128 stands for zero in the data rows.
In each game, the first row plays the second. By how much does the first row win? 20 means about a draw, 40 a big win and 0 a big loss. Wins can go round in a circle. Each row has two weighted sums of its numbers, A and B, taken from their middle values. A row wins by its A times the other's B, less its B times the other's A.
[112 096 119 145 137 133 109 110 156 167 110 123 139 097 162 154]
[178 167 170 080 082 094 205 193 125 118 148 119 105 143 124 126] 15
[118 111 114 127 142 132 112 104 146 128 113 168 117 080 171 180]
[177 149 143 156 152 101 128 140 192 157 185 144 142 136 103 140] 17
[128 120 110 134 142 113 131 122 106 145 131 104 129 148 108 112]
[117 116 120 121 100 148 131 125 114 106 131 135 139 140 110 108] 22
[174 175 150 095 114 099 174 165 144 147 160 108 109 142 134 132]
[176 166 170 078 080 093 206 195 122 118 144 121 110 147 122 122] 13
[118 110 120 088 122 161 095 091 120 118 116 192 148 088 152 157]
[125 142 129 126 089 156 118 135 109 100 128 131 137 140 111 106] 19
[179 180 151 112 127 106 158 163 168 176 178 108 106 141 129 145]
[122 105 119 161 144 120 117 116 118 144 111 093 119 128 139 129] 22
[109 096 115 112 130 137 113 098 162 171 123 196 161 083 152 180]
[117 109 119 104 134 151 101 091 129 120 115 178 138 093 154 159] 36
[122 142 171 106 122 127 153 156 113 106 116 137 127 147 104 103]
[131 150 128 105 064 169 126 144 112 099 131 136 139 141 111 106] 20
[119 120 123 149 132 139 114 119 116 103 119 126 135 132 121 113]
[117 145 117 117 147 121 123 126 106 127 142 118 127 154 102 110] 19
[123 104 117 160 143 124 120 118 120 143 111 092 121 131 136 126]
[174 173 152 129 138 104 143 156 175 176 182 118 115 141 120 144] 24
[175 165 181 077 075 096 205 202 115 113 141 126 116 147 116 117]
[120 104 112 145 138 124 122 114 144 156 117 127 148 107 145 142] 38
[119 113 113 132 143 129 113 105 147 126 114 167 113 081 172 183]
[177 174 152 127 140 106 147 159 177 176 184 115 117 142 123 146] 13
[109 097 116 147 139 133 109 109 153 167 113 123 140 098 160 152]
[119 115 119 158 141 130 114 113 124 112 113 114 126 123 135 120] 15
[105 127 149 126 142 126 127 126 120 102 118 135 122 143 110 107]
[120 110 120 156 144 128 114 115 124 113 113 111 124 123 135 124] 24
[120 118 120 151 135 133 117 117 118 106 112 124 134 129 124 115]
[124 120 111 137 142 112 131 123 108 149 130 103 126 146 109 112] 23
[156 164 190 079 084 109 189 198 111 102 125 135 129 148 107 101]
[115 106 119 108 136 150 101 096 129 121 115 176 136 094 153 161] 13
[178 168 171 080 079 093 203 196 123 117 148 120 109 145 125 124]
[121 139 133 126 094 156 118 135 111 100 127 133 136 142 113 107] 19
[114 095 116 089 122 155 107 091 135 150 115 203 161 084 146 163]
[174 177 152 093 112 098 182 166 141 144 157 110 110 143 133 132] 15
[118 121 123 149 133 138 116 114 115 104 120 126 131 129 123 112]
[127 139 132 124 094 157 118 135 113 102 128 132 142 142 112 106] 22
[175 167 168 079 084 093 205 192 129 121 149 117 109 145 124 125]
[123 099 117 164 142 119 122 119 118 148 115 092 126 134 127 121] 28
[113 095 123 085 123 154 105 091 133 146 112 202 158 082 147 163]
[128 142 122 106 066 166 130 141 110 103 129 136 138 141 110 107] 8
[117 114 120 123 100 146 130 122 112 107 131 134 139 139 109 110]
[118 114 119 155 144 128 116 117 125 119 111 110 121 120 136 124] 22
[119 111 119 157 146 128 115 116 124 115 113 109 118 121 139 126]
[117 101 117 083 123 162 101 090 125 132 116 198 157 086 147 157] 21
[178 166 177 077 077 093 206 200 120 114 145 123 119 147 120 118]
[118 128 121 112 082 151 131 130 113 104 128 135 136 140 109 107] 6
[119 109 120 100 134 151 102 092 127 120 114 181 138 093 154 158]
[116 138 139 123 149 135 119 122 115 105 125 134 123 145 112 109] 22
[114 108 116 142 144 134 110 104 171 148 103 137 103 067 200 189]
[120 108 117 157 146 124 117 117 121 134 112 097 113 124 140 127] 18
[120 147 118 116 145 121 121 126 107 127 138 120 129 153 104 110]
[117 126 124 144 125 144 115 121 116 103 119 131 134 131 118 110] 21
[122 139 121 104 068 164 131 145 115 100 130 137 140 140 109 107]
[128 111 108 150 141 113 131 120 113 152 126 098 130 146 113 114] 22
[125 121 109 140 141 113 129 124 107 146 132 104 129 148 110 112]
[117 111 117 132 116 134 128 119 116 108 129 135 139 138 111 110] 24
[124 130 109 129 146 114 133 125 107 142 135 107 130 151 106 110]
[112 097 117 145 138 135 108 107 156 169 110 124 139 095 164 154] 23
[121 113 123 157 146 128 114 114 124 118 113 110 122 122 137 125]
[126 114 109 147 143 113 133 124 109 158 129 103 130 149 111 111] 23
[122 113 113 141 133 122 130 120 122 120 126 134 144 133 117 116]
[127 106 113 154 141 115 130 123 115 154 125 095 128 143 117 114] 19
[121 109 120 087 127 160 093 088 120 115 115 194 148 089 154 154]
[120 126 128 145 119 145 115 123 114 099 122 130 136 134 119 110] 23
[120 135 120 108 073 162 131 135 113 101 131 136 137 142 110 108]
[106 128 152 126 143 128 131 131 120 102 116 135 123 143 110 107] 19
[109 152 136 115 149 134 112 125 111 107 132 130 125 148 109 108]
[117 108 121 111 139 147 101 094 132 122 115 177 132 093 156 163] 13
[121 140 113 124 146 117 127 126 105 133 137 114 126 151 102 110]
[130 100 110 157 141 117 127 124 119 153 122 093 128 142 121 115] 21
[122 096 116 163 141 116 122 119 118 152 117 093 127 137 128 120]
[106 100 119 145 142 139 103 103 161 158 101 127 125 085 181 165] 16
[122 111 110 138 133 123 129 121 118 114 131 134 139 139 110 112]
[125 101 112 153 141 114 130 122 116 153 125 094 130 144 116 114] 14
[122 113 112 141 133 121 131 123 115 114 129 134 142 138 113 113]
[177 176 148 096 113 100 181 169 143 144 159 109 103 143 134 132] 34
[112 098 119 086 122 155 105 090 132 147 113 203 162 084 149 162]
[119 127 127 144 118 145 113 122 114 099 121 132 137 134 117 110] 19
[124 114 109 140 143 117 124 119 159 134 111 160 105 074 180 193]
[174 170 185 076 076 094 204 204 115 110 138 126 118 148 115 115] 29
[115 100 119 081 121 161 102 090 128 140 115 202 157 086 148 154]
[111 130 141 126 147 131 125 122 119 102 121 134 121 143 112 111] 29
[159 167 190 077 080 106 194 204 109 104 129 132 128 150 108 105]
[116 119 117 117 091 152 129 126 112 108 131 136 138 140 110 107] 3
[122 141 115 121 146 116 125 125 110 132 138 113 128 152 104 110]
[106 098 120 144 139 138 103 103 160 161 104 123 128 086 177 163] 19
[108 140 139 123 147 132 122 121 114 101 126 134 122 144 113 109]
[178 175 155 128 135 104 146 159 174 179 182 116 116 143 126 147] 17
[115 097 118 144 138 136 109 106 156 167 109 122 138 093 165 157]
[118 112 122 155 137 131 114 114 122 108 114 118 128 128 132 121] 20
[120 109 117 159 144 125 117 114 122 131 111 098 116 122 140 131]
[125 120 110 139 143 113 133 124 108 144 132 104 130 150 108 112] 21
[120 113 111 141 144 118 125 118 159 132 111 154 101 069 189 199]
[128 142 124 105 067 165 130 140 112 101 130 135 137 142 110 105] 19
[118 108 117 098 131 155 098 092 124 122 117 184 139 093 153 157]
[122 144 128 105 067 165 132 139 111 098 129 134 138 141 110 107] 20
[106 128 150 127 142 129 129 130 120 103 117 135 122 142 106 107]
[123 113 111 142 137 119 127 120 120 120 126 134 145 131 117 118] 21
[118 116 117 153 142 130 114 115 124 113 111 113 125 123 135 124]
[111 131 141 127 147 132 122 122 117 101 121 134 124 143 111 111] 18
[177 178 152 090 107 097 185 168 136 135 153 112 106 144 128 131]
[117 143 117 121 146 114 128 125 108 131 138 115 127 151 103 112] 15
[112 107 117 142 143 136 105 105 169 151 098 132 112 071 196 182]
[120 112 120 155 143 127 118 112 124 115 109 107 120 120 137 127] 14
[125 133 112 128 145 115 128 124 107 139 134 111 130 150 106 112]
[110 103 119 148 140 139 101 105 160 163 104 124 130 086 177 165] 22
[122 116 111 140 144 119 124 116 165 135 109 153 099 067 193 199]
[116 100 117 146 138 128 115 110 151 166 114 123 147 100 156 152] 12
[116 103 115 144 137 125 118 114 143 160 113 126 145 105 148 147]
[124 109 115 158 143 126 123 116 122 131 110 098 120 125 142 129] 12
[118 110 119 095 136 155 097 091 125 117 114 185 140 090 153 157]
[108 150 137 114 149 134 111 124 111 106 134 131 125 147 109 109] 28
[110 099 118 146 140 140 105 105 160 162 104 125 131 086 177 163]
[122 101 118 161 141 122 120 116 119 143 113 093 121 130 139 128] 22
[180 181 148 104 121 105 168 161 159 164 169 103 104 143 135 139]
[114 108 118 119 140 143 104 098 132 121 114 174 128 091 160 169] 15
[111 097 118 145 139 136 106 103 159 168 107 123 134 090 171 158]
[114 095 119 087 123 151 106 094 132 148 113 203 163 084 146 164] 34
[128 149 129 107 071 169 122 145 111 101 130 136 140 140 113 108]
[111 155 135 109 149 135 109 125 112 108 134 129 124 150 109 110] 18
[178 166 143 141 140 103 140 152 181 169 186 126 125 140 116 142]
[120 108 120 159 149 123 118 115 121 130 112 098 119 124 140 127] 18
[127 144 176 103 117 122 155 162 111 096 117 136 130 145 105 100]
[124 129 110 133 146 111 131 125 105 142 134 108 127 150 107 111] 21
[109 162 135 108 150 136 108 126 107 109 135 129 124 150 107 109]
[120 110 118 157 143 125 117 113 125 119 112 106 117 122 137 127] 21
[119 117 121 150 133 134 116 116 118 107 121 125 135 129 124 112]
[179 170 163 084 092 100 203 182 131 127 153 115 104 143 128 129] 25
[177 152 143 157 154 102 126 146 194 156 185 144 141 134 102 138]
[116 104 112 145 135 125 121 116 140 155 118 127 147 107 146 146] 14
[124 118 109 142 142 110 131 124 108 146 129 103 127 149 109 111]
[175 177 153 124 134 105 148 159 174 179 184 115 114 141 123 144] 19
[116 112 119 111 138 149 105 095 131 122 115 173 131 092 158 162]
[123 105 116 160 142 121 118 115 121 139 110 092 118 128 139 127] 16
[110 102 119 144 145 138 101 102 161 156 100 128 121 084 185 170]
[121 134 113 126 143 116 128 125 110 133 137 112 125 152 105 111] 23
[178 180 147 100 116 102 177 166 152 154 164 107 103 143 136 136]
[117 114 111 128 114 140 128 120 114 108 132 134 139 139 111 107] 4
[117 150 118 115 148 121 122 123 106 126 135 119 128 153 104 110]
[120 139 112 123 146 116 124 126 106 133 137 114 127 151 106 110] 19
[180 146 140 159 154 101 125 148 195 152 180 150 143 133 102 140]
[124 102 112 153 140 114 128 123 114 155 122 094 127 144 118 116] 19
[122 113 113 138 144 125 122 108 153 130 113 163 112 077 175 188]
[114 111 118 140 145 134 105 105 171 149 102 136 107 065 200 188] 17
[180 182 148 104 121 106 167 160 162 170 172 104 105 143 133 140]
[119 131 121 111 075 159 133 134 112 104 132 135 139 140 109 107] 16
[111 137 140 125 150 135 118 122 115 102 124 133 126 146 112 109]
[124 143 172 105 119 124 152 162 111 099 120 138 129 146 104 102] 22
[120 104 112 143 138 122 122 115 140 156 118 128 150 109 144 144]
[121 100 113 159 142 117 126 123 115 153 120 092 128 140 121 117] 24
[153 165 184 080 084 109 187 201 108 103 123 134 129 150 105 103]
[120 111 114 137 126 127 128 120 116 111 128 135 139 138 113 118] 5
[122 111 111 141 135 121 128 119 125 127 123 134 150 127 121 123]
[123 105 117 159 144 124 118 116 124 143 111 093 119 129 140 129] 21
[121 114 110 140 144 119 127 118 160 131 111 158 104 072 183 197]
[118 116 113 139 147 127 117 110 169 141 106 144 099 062 200 198] 17
[119 116 121 151 141 130 116 117 122 108 116 119 129 124 128 118]
[178 172 154 087 100 097 192 173 136 132 152 113 101 140 131 131] 15
[125 125 110 133 144 110 130 124 106 145 133 106 129 150 107 112]
[119 124 127 146 127 141 115 120 116 110 119 128 136 136 120 112] 19
[121 119 123 148 131 138 114 119 118 101 117 128 137 129 122 113]
[124 128 110 131 144 119 130 121 106 139 136 108 130 152 106 110] 21
[108 146 139 120 150 135 112 121 112 101 128 131 124 147 111 110]
[118 125 124 147 121 144 114 121 115 101 121 130 139 131 118 108] 23
[122 113 110 140 134 119 129 119 120 117 127 135 141 132 118 118]
[178 169 160 084 096 094 197 179 132 130 155 114 105 144 131 128] 35
[114 136 165 113 134 129 137 141 113 100 113 137 126 144 108 104]
[110 134 142 128 145 134 126 121 117 100 122 133 121 143 112 109] 19
[110 097 120 145 137 136 106 106 157 167 105 123 137 092 168 156]
[122 108 112 141 136 120 124 121 129 136 123 133 149 121 127 130] 21
[177 167 172 080 081 093 206 195 126 120 148 117 107 143 122 124]
[118 144 115 119 146 119 125 125 107 130 137 117 127 151 104 110] 20
[108 101 121 145 140 138 101 103 160 158 104 126 129 084 179 165]
[177 181 153 115 128 104 157 160 168 176 183 108 110 144 131 145] 20
[126 103 113 158 140 117 126 122 117 154 122 092 129 143 121 118]
[117 115 120 152 141 131 115 116 122 106 116 119 126 126 128 120] 19
[125 104 111 152 141 112 130 123 113 156 126 096 126 143 116 115]
[120 112 121 156 141 132 114 117 126 115 113 111 122 121 137 123] 18
[122 110 117 159 143 127 116 115 122 129 111 100 116 125 145 130]
[119 128 128 142 118 149 113 124 115 101 123 131 135 133 115 110] 20
